Rotation paths and how fast each direction turns (deg/step)
Each turn is a multiple of 5 degrees from 10 to 175, or 0.
path 1
-8 20 -2 -38 -24 10 -12 -16 -43 -7 -17 12 20 -18 68 -30 42 -14 40 10 19
0 -18 32 -15 50 40 -5 -30 -9 -3 -43 24 -5 -47 22 -4 29 12 -16 -52 34
50 11 -47 -19 11 33 -23 -25 3 -34 13 -19 -44 -29 25 -21 32 -17 12 -3 36
24 2 5 -17 -26 17 -26 -36 -30 19 -34 10 21 -47 60 32 40 -14 17 8 -10
-10 19 8 -43 41 43 -12 -32 -22 -21 -13 30 3 -2 43 -33 6 16 37 -30 39
36 -10 -17 -5 12 17 2 -10 -7 1 -39 -17 -32 -67 7 -37 55 -30 -22 -28 26
33 8 4 -21 -22 34 -39 -31 1 -35 20 -6 -17 -34 63 40 36 1 15 -1 9
10 4 -26 -28 17 9 -25 -52 -55 23 -47 30 -2 -17 23 -8 -5 -6 39 5 45
12 14 -11 -29 36 28 19 5 -10 -19 -15 7 -4 -28 59 -44 54 -7 -2 -42 -14
20 1 18 -5 -14 41 -43 -40 26 -9 -14 -26 -8 -49 15 8 39 -21 4 -18 60
34 15 -10 -32 6 5 -14 -39 -53 -38 -22 37 -46 -26 45 15 6 -8 20 21 12
14 -15 -29 -28 28 28 -23 -12 -28 49 -11 10 27 -27 56 -23 48 7 7 -24 15
22 29 14 -7 16 50 -4 -49 27 -35 -38 -14 -10 -35 26 -25 17 -23 18 -35 13
14 -4 3 -46 -21 -6 -23 -5 -29 -20 -9 13 -32 -43 28 3 54 -30 5 25 60
39 -11 -1 10 37 39 -28 -28 -44 7 -16 28 -15 -21 61 21 16 35 5 -35 -1
14 18 -51 -33 20 35 -14 -51 10 -1 -17 -21 24 -34 26 -50 19 -20 27 1 22
18 20 42 -32 -5 17 -4 -1 -14 -15 -42 14 -18 -40 45 15 52 -46 6 -24 11
13 -16 2 -7 11 31 -38 -28 -38 -20 11 8 -34 -27 37 -20 22 36 16 -8 71
41 -3 -53 -24 40 25 3 -53 -13 5 -42 5 -9 -54 30 5 16 -6 -10 2 -18
12 -14 2 7 -4 -3 -6 2 1 -12 12 -2 -27 -12 -8 14 2 8 -16 8 14 -> 95
12 8 -12 -11 9 -8 4 23 -8 8 -2 7 -18 12 -4 2 5 -23 1 -5 3 -> 130
path 2
17 39 -36 7 -25 -13 24 10 -7 18 67 39 -47 -2 48 8 23 -14 -26 3 14
32 24 -9 -10 -44 -2 22 52 8 4 66 15 -52 4 31 6 23 -8 -27 20 -3
22 57 -16 20 -11 16 42 46 5 9 70 22 -33 20 44 0 5 -8 -3 11 4
29 31 -23 29 -35 35 20 45 4 5 61 18 -52 -7 29 6 -13 -27 -30 21 -1
49 53 -9 29 -26 20 17 66 6 -3 54 -6 -40 -2 11 6 13 5 12 22 19
30 56 -37 54 -17 15 13 20 -5 16 58 17 -48 -13 23 8 12 -15 -5 13 33
41 33 -23 13 -40 -6 3 39 -1 9 46 3 -66 -23 11 24 36 -5 -11 31 23
29 56 -30 10 -14 -16 22 27 -5 13 62 16 -44 0 33 11 49 5 8 8 30
19 28 -31 7 -36 -9 19 14 -1 18 66 34 -54 -3 48 11 29 -14 -37 16 5
30 36 -4 -10 -31 -4 31 61 9 -3 69 10 -45 9 38 8 31 0 -16 10 -4
19 49 -19 23 -15 25 41 36 5 12 74 29 -34 16 46 4 2 -17 -13 6 -3
39 27 -13 22 -38 26 17 57 6 3 61 11 -50 -14 20 7 -3 -20 -25 26 -4
40 59 -12 37 -17 25 30 55 7 3 56 2 -37 -2 16 10 11 -6 15 18 20
30 42 -40 49 -30 15 5 24 -3 19 53 10 -53 -23 18 12 6 -22 -11 21 25
43 40 -17 14 -33 -8 7 44 -3 9 52 -2 -59 -18 15 18 39 3 3 23 25
21 61 -31 17 -13 -12 24 15 -8 17 61 22 -45 1 49 8 38 1 -4 10 29
24 20 -29 -2 -40 -14 15 28 -2 11 62 23 -62 -11 42 11 31 -17 -38 15 4
26 47 -7 0 -23 -3 39 52 8 1 71 18 -37 14 40 6 30 3 -5 13 1
17 38 -26 24 -23 19 30 27 6 11 75 32 -40 4 48 3 -1 -23 -26 11 -2
-4 -18 -9 4 -15 3 -12 -12 -2 5 -2 7 -12 -15 -1 1 -9 -17 -25 5 -7 -> 140
path 3
-41 -73 -8 -31 -15 -19 -23 -11 -38 -32 -45 -37 8 -44 -12 14 -9 1 -26 6 2
-32 -62 28 -34 16 -20 12 20 -12 -36 -49 -24 3 -11 -32 19 -49 3 -34 1 16
-76 -37 8 -20 -20 -23 1 -3 -2 -43 -68 -17 -7 -34 -14 -18 -35 -16 -15 2 -1
-19 -65 -3 -39 9 -44 -16 -13 -37 -43 -44 -44 -6 -39 -15 5 -14 11 -19 -9 11
-44 -62 24 -20 8 -10 15 21 -24 -36 -54 -17 3 -24 -28 17 -50 8 -28 10 -29
-69 -57 -4 -26 -33 -20 -15 2 -7 -25 -53 -19 13 -31 -14 0 -20 -21 -25 9 20
-17 -50 18 -37 20 -53 7 4 -13 -50 -51 -33 -6 -25 -18 -3 -33 9 -21 -15 26
-54 -46 21 -20 -3 -21 10 1 -29 -40 -64 -13 -8 -38 -19 -5 -39 8 -17 3 -44
-39 -77 -3 -31 -19 -16 -22 1 -27 -26 -45 -35 16 -43 -19 19 -11 -9 -25 7 15
-36 -58 29 -36 23 -35 11 24 -4 -40 -52 -18 5 -15 -30 12 -51 6 -28 -5 24
-65 -32 5 -15 -22 -31 4 -16 -12 -46 -65 -18 -10 -42 -15 -21 -31 -5 -19 1 -16
-20 -76 -1 -33 3 -35 -14 -6 -41 -42 -44 -40 7 -42 -15 17 -16 12 -18 -6 10
-49 -59 26 -23 10 -8 15 30 -15 -27 -56 -10 2 -20 -35 21 -54 3 -30 11 -20
-73 -48 -1 -20 -24 -32 -12 -6 -3 -38 -62 -22 4 -36 -14 -11 -21 -21 -27 0 18
-13 -52 13 -42 18 -46 2 -4 -25 -50 -53 -35 -9 -33 -19 1 -33 19 -16 -20 12
-55 -50 17 -18 -6 -11 11 7 -30 -30 -58 -13 -6 -35 -24 9 -45 3 -25 5 -42
-49 -74 -4 -32 -15 -20 -20 0 -18 -26 -44 -30 17 -35 -19 14 -14 -11 -31 3 30
-31 -45 21 -36 18 -37 13 17 -10 -45 -62 -19 -5 -16 -28 7 -50 14 -26 -12 19
-64 -38 9 -14 -18 -30 -7 -12 -22 -42 -62 -21 -8 -44 -15 -10 -31 1 -17 -1 -31
-13 -13 1 -20 13 6 8 -5 -5 -7 -16 2 4 3 -19 -8 16 3 15 12 1 -> 0
23 -3 15 -8 24 -5 13 12 0 -5 4 -1 -3 11 -7 8 -13 13 -2 -7 5 -> 135
-12 -7 3 -1 -5 11 1 16 16 9 3 7 13 13 -6 9 -5 -14 -11 8 24 -> 95
path 4
-5 -41 20 55 -36 -15 -16 -1 -3 59 -14 -13 -8 34 -52 -20 18 5 -16 -22 7
-38 -36 22 35 -23 -14 14 7 -20 44 27 22 25 -45 -36 -11 -43 -14 -1 -31 -31
29 -56 0 56 -44 30 -35 16 -31 43 -28 -6 -22 -11 4 -5 -31 0 -26 -22 -4
-19 -52 0 26 8 -8 -23 -3 22 64 -24 -9 29 -36 -42 7 -1 -2 15 -58 1
37 -11 -5 42 -15 39 -6 5 -25 15 -2 22 13 -21 -54 -39 -37 -19 -12 -50 -31
-22 -58 -46 17 -6 7 -19 -9 -36 41 -23 -13 36 1 -3 11 -19 19 -37 -50 -30
-15 12 19 50 -36 27 -8 -14 30 40 -14 -6 18 4 -37 -21 5 10 -34 -72 -3
-23 -30 -21 31 9 -3 0 -7 -34 50 39 1 -14 -5 -47 -4 -48 -4 -40 -32 -32
-9 -59 14 57 -59 -10 -22 -9 -28 26 -24 -3 7 29 -34 -14 10 19 -26 -20 -5
-42 -25 36 36 -24 6 20 16 0 71 8 6 23 -36 -15 -2 -33 -16 -7 -39 -6
33 -39 -3 57 -27 17 -38 2 -20 39 -3 -3 -38 -36 -22 -14 -39 -8 -19 -26 -12
-14 -74 -10 25 4 -8 -17 6 -2 54 -38 3 43 1 -42 -4 5 -6 10 -39 -3
21 1 17 28 -41 32 -3 5 -18 18 -7 11 31 -41 -41 -26 -27 -11 -16 -67 -26
-11 -44 -53 40 18 21 -19 -7 -24 53 -27 -18 0 -3 8 -4 -32 12 -45 -49 -24
-15 -14 -2 40 -32 8 -28 -23 31 34 -8 2 18 14 -66 -11 13 14 -23 -58 -7
-17 -19 -1 28 0 -1 30 5 -47 54 34 3 16 6 -43 -23 -41 -11 -37 -36 -29
-19 -56 3 59 -63 -4 -31 -20 -20 20 -18 -4 -10 1 -6 -6 -12 21 -36 -20 -20
-32 -36 33 37 -13 11 1 23 15 89 -6 4 6 -6 -35 2 -18 -15 -3 -39 10
32 -41 5 43 -27 -3 -26 -7 -33 27 19 -2 -24 -47 -48 -18 -39 -8 -3 -29 -23
13 5 3 -23 -9 14 -5 20 -8 6 17 8 -2 6 -5 14 -14 -3 -8 -5 1 -> 135
-18 -10 -11 -8 27 -3 16 11 -5 20 2 -1 8 4 8 5 -5 -7 1 4 1 -> 175
0 -10 5 -5 -13 -7 14 2 -25 -16 -3 8 25 5 -3 -6 2 -1 3 5 -11 -> 100
0 18 -20 -5 11 10 3 -11 2 -9 -1 -4 13 14 -4 -3 7 8 -18 -19 -9 -> 45
path 5
-48 14 21 -3 21 -1 6 43 -11 38 -17 38 -40 -10 -3 40 9 4 47 16 -4
-36 13 -15 28 21 17 -14 -19 -10 22 9 5 -69 10 -23 25 -52 18 8 32 -5
-10 16 44 5 -1 -11 -18 3 -17 39 50 -8 -39 19 -16 7 -42 -39 6 8 -23
-35 21 46 7 -7 11 34 50 -3 42 16 13 -22 -15 -28 28 16 -13 38 22 -23
-44 5 -9 15 -1 21 -2 4 -17 36 1 -6 -60 -24 -25 4 -28 36 48 19 6
-17 26 43 -2 1 -26 -38 -13 -27 30 13 17 -60 23 -12 11 -44 -12 33 4 13
-30 19 44 22 6 -8 13 26 11 38 11 45 -21 19 -21 57 -14 -18 27 15 -28
-52 -3 -19 18 11 23 14 15 -10 49 34 0 -56 -22 -23 22 -24 6 20 16 -24
-28 27 43 -17 9 2 -19 0 -44 29 23 -23 -65 -1 -12 -17 -26 -15 15 22 11
-15 43 60 18 -9 -1 1 22 7 23 -4 5 -16 22 -42 33 -21 -3 47 18 -9
-28 -12 -15 26 -23 -2 -4 17 1 47 31 27 -37 -5 -20 26 -25 19 58 -5 -18
-40 -3 22 -15 18 -11 -13 -2 -33 46 15 31 -77 -8 6 7 -15 -18 5 12 18
-29 44 49 18 36 15 -5 10 7 29 -14 -1 -35 13 -29 31 -26 -20 7 25 -23
-18 8 5 24 -15 8 -7 25 -11 31 57 -17 -27 9 -32 22 -36 6 46 14 -42
-32 0 37 -13 -30 -7 12 6 -42 42 31 18 -60 -8 -6 -5 1 -11 28 17 21
-35 35 41 14 24 1 -3 15 7 45 -42 13 -45 -6 -26 9 -22 -4 36 9 15
-25 21 0 27 22 -6 -36 13 -9 21 21 10 -34 23 -17 39 -47 15 46 9 -34
-29 -6 26 -4 -16 -3 19 -2 -33 31 59 40 -55 16 -9 31 -18 -23 5 26 -12
-36 21 45 11 11 19 22 21 10 65 -11 -11 -41 -25 -34 -1 -10 -28 13 16 -5
-4 7 19 -6 -2 4 22 0 -5 -13 -12 15 1 7 -2 14 18 -1 -5 16 9 -> 125
path 6
-15 11 -7 21 6 26 -15 31 -40 43 10 -11 29 30 -1 29 -59 24 -17 -16 23
-16 -12 -34 14 -1 13 -18 23 -1 66 27 48 -4 -22 11 2 -44 -10 -4 -16 -16
-10 18 -6 24 25 11 32 11 -1 55 -1 4 -15 -20 -11 35 -71 0 34 13 27
-17 7 -11 20 27 7 -27 30 -34 41 23 12 41 31 7 26 -56 12 -23 3 17
-17 -19 -34 19 -19 26 -6 26 -9 65 21 21 -26 -32 16 11 -48 1 -1 -32 -6
-7 24 -14 20 27 -2 18 13 9 62 4 20 14 -8 -35 25 -59 -13 32 16 6
-38 0 7 17 19 10 -18 17 -23 37 15 5 16 20 30 27 -68 26 -13 7 31
11 6 -42 27 -11 29 -18 33 -17 67 17 14 -3 -18 11 23 -37 -22 -3 -35 -8
-24 6 -12 11 19 2 18 17 -2 56 10 40 -10 -11 -39 15 -74 4 18 28 8
-35 13 8 23 30 20 -22 11 -19 49 15 -7 28 8 29 40 -52 20 4 -18 27
9 -14 -35 21 -2 16 -23 46 -15 47 15 30 -5 -21 12 6 -57 -32 -20 -8 3
-16 5 -13 10 -2 15 32 14 -6 62 12 21 -13 -5 -46 25 -65 19 21 -1 7
-38 12 1 24 45 -1 -33 12 -5 54 30 12 30 12 22 19 -48 4 10 7 11
2 -11 -20 19 -6 31 -5 47 -18 46 -4 13 -10 -28 26 19 -64 -10 -19 -23 18
-4 18 -35 11 0 11 6 13 -15 59 23 33 13 7 -49 34 -59 3 18 5 -12
-55 -7 9 34 29 6 -13 5 1 53 25 4 -1 1 23 14 -54 18 9 2 11
14 12 -22 14 15 28 -9 37 -20 50 -16 17 24 -28 14 31 -48 -20 -15 -25 29
-11 -14 -30 5 -12 15 8 15 -21 40 30 45 -11 16 -26 28 -70 10 11 23 -2
-39 18 3 42 30 7 -13 6 3 73 25 -17 2 -1 7 14 -46 10 18 -20 5
-17 3 8 3 8 -11 7 -12 19 17 4 8 -7 -10 -16 -12 7 5 13 -3 -12 -> 110
9 4 10 3 4 -5 13 15 -1 1 -22 -4 5 -3 -26 -15 -9 -2 -14 3 10 -> 130
1 9 6 1 -9 14 13 -8 -3 9 -11 -22 -7 -6 0 13 4 12 8 -23 8 -> 160
16 -1 -16 -13 -7 4 16 -3 4 -3 -8 19 -10 -18 -5 14 -2 -11 11 8 -1 -> 120
path 7
50 71 20 18 30 50 9 -11 -14 59 14 15 15 -2 3 2 -19 -3 12 17 6
21 46 18 20 22 63 -11 -33 0 66 8 30 -21 7 -7 -25 -27 -11 -14 7 -10
10 38 13 6 39 67 20 -35 3 33 11 32 -2 -26 12 -50 -34 19 -12 7 5
6 60 37 17 29 63 -9 0 -13 34 -15 31 9 -22 -6 -16 -41 42 -3 7 7
-12 45 43 21 -1 69 -21 -29 -28 40 -30 25 -34 -2 2 -7 -39 19 -3 5 15
-2 37 33 20 13 55 20 -47 -39 16 -2 10 -26 -17 36 -10 -37 29 6 18 32
30 65 39 26 14 46 18 -21 -43 30 2 2 7 -11 26 20 -26 19 21 16 29
36 56 26 30 4 56 -5 -33 -30 60 6 8 -19 19 13 17 -22 -16 10 14 8
32 36 4 19 31 57 23 -48 -12 55 30 10 -14 -1 20 -20 -27 -10 -3 12 10
43 63 21 13 40 54 18 -12 0 47 20 30 20 -14 -1 -22 -25 10 3 9 2
13 53 25 16 23 61 -22 -14 3 59 -10 33 -7 4 -20 -23 -27 7 -12 6 -6
-11 30 21 9 21 70 0 -42 -7 31 -10 32 -25 -15 10 -41 -42 25 -19 4 11
3 56 36 12 23 60 11 -12 -27 14 -11 26 2 -29 18 -9 -38 50 7 10 29
3 57 47 27 -1 55 -14 -14 -41 43 -21 10 -23 1 11 18 -34 24 15 13 15
9 40 24 28 6 58 16 -57 -41 43 4 4 -38 1 38 1 -27 0 9 20 21
38 62 23 21 27 44 34 -33 -26 36 20 5 7 -7 28 0 -27 8 17 17 17
45 67 22 23 21 53 1 -14 -14 66 10 14 -1 9 -7 1 -19 -12 9 18 -2
22 39 10 16 30 69 4 -40 4 67 16 29 -22 -1 3 -33 -27 -11 -16 8 0
19 47 16 9 43 64 13 -21 -1 33 4 35 14 -23 2 -38 -40 29 -10 11 9
2 2 5 7 -13 -6 6 -7 -21 -6 -1 -16 -7 5 18 23 3 -1 14 5 12 -> 45
4 -7 1 -20 18 -8 -3 -4 8 0 -24 -25 -4 -6 -3 0 7 -6 2 12 0 -> 0
